128 stands for zero in the data rows.
Some points, each followed by its number:
125 162 138 131 110 148 106 103 138 144 141 0
106 096 117 171 126 167 089 073 124 132 159 1
097 099 184 158 132 175 043 154 089 101 125 2
153 081 123 151 147 142 187 155 161 183 124 3
129 126 173 129 073 139 134 112 137 098 112 4
111 184 127 074 154 135 164 155 117 117 138 5
143 110 145 094 075 103 142 118 169 170 055 6
131 125 124 151 143 088 101 135 118 099 110 7
168 170 117 121 152 162 166 122 115 126 136 8
161 158 114 128 155 152 159 119 113 126 135 9
124 073 066 122 143 178 182 094 145 132 094 10
138 141 107 105 107 116 151 103 140 113 111 11
131 097 065 112 228 193 127 141 094 113 120 12
129 136 130 140 111 149 120 128 119 143 148 13
141 154 134 065 082 061 142 141 156 119 076 14
133 140 130 100 103 089 140 138 140 125 094 15
148 107 146 095 060 098 153 118 174 171 051 16
091 139 200 141 119 119 064 207 085 050 180 17
111 090 106 130 111 107 096 166 109 143 146 18
094 114 107 143 188 123 128 190 111 136 142 19
092 160 138 137 145 107 123 113 135 139 143 20
120 118 146 139 109 150 137 184 106 119 183 21
129 139 199 144 089 141 030 154 109 062 170 22
152 168 120 111 083 153 176 125 144 128 124 23
077 210 126 151 205 099 187 145 103 120 123 24
106 138 126 154 141 090 107 139 101 118 122 25
132 144 132 094 096 086 135 141 142 121 090 26
097 087 125 182 125 172 078 069 117 130 165 27
158 178 131 104 073 139 168 119 160 160 188 28
163 193 114 092 070 169 193 128 148 122 136 29
174 105 065 123 120 165 244 231 129 251 147 30
125 150 145 131 121 134 130 129 121 131 128 31
Which point above is nearest to each new point by angle? Its number follows each.
070 178 130 117 187 091 103 051 148 130 178 20
104 184 128 068 160 123 156 154 122 109 143 5
100 093 079 130 177 121 111 144 109 176 144 19
128 130 214 116 025 148 120 097 153 078 099 4
099 153 125 120 163 109 113 084 140 130 154 20
131 080 068 123 135 172 176 100 143 129 096 10
113 162 154 147 132 128 127 138 106 130 117 31
123 134 104 153 159 134 140 143 115 152 147 19
136 140 134 151 088 170 110 115 117 145 153 13
114 103 164 152 135 163 055 145 098 103 124 2
147 085 122 158 154 138 184 150 144 179 122 3
138 157 132 140 119 112 108 107 118 097 151 22
117 091 112 130 122 114 098 167 103 137 144 18
113 134 120 136 146 141 144 090 131 111 117 10
151 091 126 146 148 135 178 150 149 170 131 3
